One turning vector, and how many ticks it has turned:
The counts run from 0 to 120.
[-30 -62 -65 -13  20 -17  16 -29  64 -19 -54  14  29 -20 -18  -4  25  31
 -21  53   6 -17 -49 -43   9 -30  45  53   3 -29  28  -2 -21] : 67
[ -3 -37 -38 -75 -30 -18  31 -52  41 -12 -53  -9  17  -4 -21 -45  58  10
   3  18 -18 -39 -14 -22 -24  -9  55  32  -3 -51  31  25 -28] : 119
[  -9  -46  -14  -59  -14  -20   18  -24  -16    5  -35   -7   32  -12
  -11  -12   12   50  -21  -27   13   -7  -47  -26  -37  -57   28   23
   -2  -42  -15    1 -108] : 13
[ -2 -52 -33 -51  -7 -26  29 -10   3  41 -74  -3  37   0 -26 -22  -3  52
   7  17  -7  -9 -19 -44   7 -63  44  29  20 -56 -11   9 -71] : 93
[  4 -53 -19 -16 -38 -16  29 -75  11 -11 -54 -41   5   8  -1 -49   2  20
 -28  32 -35 -22 -27 -37  -9 -34  52   4  -5 -23  41  -1 -80] : 53
[ 52 -22 -26  -8 -47  -2  42 -27   4 -63 -10 -14  17  14  -4 -27  47  58
 -24  29  27 -49 -31 -55   8  32  36  10  18  10 -22  20 -73] : 46
[  7 -75 -39 -13  -2 -21  37 -52   0 -25 -35  20 -42  14  15 -17   2  20
 -18  35  -3 -63 -21 -33  13  -6  59  74 -11 -27  44 -16 -23] : 2
[  8 -49  12  10 -20   3  36 -35  46 -51 -27 -48  39  15  29  10  64  59
 -39  41 -13  -9 -46 -44 -29 -21  17  26 -25  16   0 -15 -28] : 23
[ 27 -24  -7 -36  -3  31  59 -12  33 -29 -52  -8  54   0 -11  -7  68  37
  -6  -2  -1 -17  -7 -70 -22 -40  25  12  37 -33 -45  15 -27] : 71
[-37 -57 -13 -62  20  -3  37 -24   9  -7 -20  12  40 -24  -3  26  18  67
  -7  15  24 -28 -46 -43 -50 -54  24  59 -36 -31  -7 -31   5] : 65
[ 11 -32  31  -8   7  11  36   8 -21 -21 -71   5   5  30  14   5  65  83
 -27  13  -2  -4 -13 -76  -2 -48  21  33 -33   6 -19 -22 -61] : 49
[  3 -34 -41 -49  22   8  28  -5 -14 -22 -65  34 -10 -20  -2  16  10  60
   7  -5  30 -40  -8 -62  11 -27  68  72  15 -14 -11 -12 -36] : 42
[  9 -46 -20 -35  -6 -27  13 -24  -5   6 -47  -1  64 -29  -5 -15   0  34
   5  14   3 -15 -57 -59   0 -27  69  37  35 -24 -31  11 -84] : 94
[ 11 -37 -37 -24 -23  -1  20 -30 -20 -22   4 -25  37  -2  33   3  41  85
 -19  20  35  -6 -43 -60 -61 -53  -9   6  64 -16  -6  16 -55] : 21
[ 47 -53   7 -51 -11 -18  41  -3 -16   3 -45  -8  28  27  19 -32  28  25
  18  10 -16 -30 -22 -70  24 -15  52  42  46 -46 -24   9 -56] : 5
[ 11 -58 -24  26  19   1  53 -27  34   3 -72  12 -20  -1  18  20  12  29
 -44  29 -29  -3  -5 -51 -13 -52  26  68  30 -45 -18 -28 -14] : 107
[-10 -54   2 -40   4 -10  51 -14   8 -11 -35  -2  82  -1  24  47  12  66
 -10   7   7 -17 -30 -14 -20 -25  43  58 -28 -29 -25 -13 -26] : 64
[  5 -28 -24  18 -19  -6  23 -52  27 -28 -16 -18  50 -26  42  17  45  47
 -54  11   2   4 -65  -9 -50 -37  14  38  -2  -8   2  11 -62] : 103
[ 54 -19  -5 -16 -37 -11  61 -28 -19 -54 -17  -7 -16  30 -10 -30  41  74
 -29  31  28 -56  -6 -64 -35  10   5  23 -11  -8 -29  11 -47] : 47
[ -6 -38 -16 -16  20  13  44  -4 -23 -69 -16  31  17 -35  15   7  86  64
 -34  30  28 -46 -35 -76 -44 -14   8  39   4   0 -14   3 -11] : 73
[-10 -61  -1 -32  -6 -69  22  10   0 -27 -33 -12 -10  26 -38 -19  47  48
 -17  49  10 -41 -39 -75  12   7  33   7 -44  -1  31 -24 -44] : 9
[  8 -54   7  -4  -5 -41  76 -26  21 -36 -34   3   9   6   0   0  59   2
 -34  47 -15 -44 -17 -66 -25  14  35  42  -1 -40 -23  -9  16] : 32
[  1 -29  -1 -46  -3 -32  53 -23  52  -5 -61  11 -25   8 -46   3  40  38
 -23  -3  19 -34  -7 -32 -23 -20  51  59 -44 -44 -21  -1 -43] : 40
[-11 -25 -34   3 -11 -30  32 -39  22 -19 -52 -21 -27 -13 -51  -8  -1  51
 -49  49  35 -33   6 -84 -38 -30  42  27  10  -9  -5 -22 -38] : 17
[ 10 -30   4 -67  -9  36  43 -57 -15 -12 -56 -24   3   4  36 -24  49  25
 -14 -31  -7 -34  -1 -35 -37 -56  42  45  10 -27   1  -3 -58] : 79
[  7 -26 -14 -26  16  -7  43  -9  25  -9 -93  31   4  -1 -19  17  31  43
 -13 -11  21 -31   0 -39   5 -15  66  91 -22 -26 -24  -5 -43] : 41
[ -4 -75 -27  -5   2  14  56 -30  23  18 -64   4  -9  26  21  24  12  52
 -33  29 -34 -30  17 -34 -26 -78   6  30 -16 -36  14 -26  -9] : 26
[  5 -31 -49 -48  19  -1  18 -17 -27 -22 -30  33 -23 -29  -3 -20  19  54
   5   5  51 -39 -22 -69 -10 -34  41  57  47 -10  11   6 -45] : 43
[-11 -85 -27 -64  20  -2  37  10  -8   0 -46  33  42  -6  33   9  48  16
 -10  -1 -22 -21 -33 -39  21 -40  38  47 -12 -38  34  -8 -39] : 116
[ 27 -35 -26 -50 -23  40  62 -52 -15 -19 -56   3  12  10  41   1  29  47
 -35 -30 -16 -39   6 -11 -25 -34  23  38   5 -38   7  28 -68] : 78
[ -4 -23 -16 -32 -11 -28   9 -31  10  -4 -50 -13  52 -43   1 -28  33  51
 -16   3  15  15 -63 -31 -50 -39  43  47  -2 -34 -27  18 -83] : 14
[-13 -81  -9 -64  28 -16  46  20  -6   1 -61  25  11  19   6  11  66  55
 -18  15 -24 -29 -16 -31   7 -49  -1  35 -31 -48  17 -17  -6] : 115
[  0 -21 -21  -2 -30  16  41 -76  34 -49 -33 -24  41  -9  30  14  38  52
 -47  47   0 -24 -30 -12 -65 -31  35  54 -28   4  13   7 -32] : 104
[-37 -59 -41 -30  29 -16  11 -27  48   3 -46  12  10 -23 -13  11  26  50
  -9  33  22 -13 -44 -40 -47 -51  23  56 -11 -29  13 -16  -9] : 66
[-12 -44   9 -66   2 -30  23   2 -19 -31 -27 -24   8  13 -11 -34  72  67
  17  65  17 -32 -29 -70 -25   2  28  23 -32 -13  24 -10 -13] : 8
[  3 -60 -33  13   0  -2  68 -45  16 -28 -37   7 -12  17  14  28   2  72
 -67  42 -10 -45  -5 -38 -50 -48  -5  30 -37 -28   5 -25   1] : 25
[  0 -68 -25 -13 -18 -70  41  15 -16 -22 -33  24 -11  28 -19   1  27  52
 -38  55   4 -40 -26 -44  11   4  27  13 -46 -24  10 -14 -63] : 10
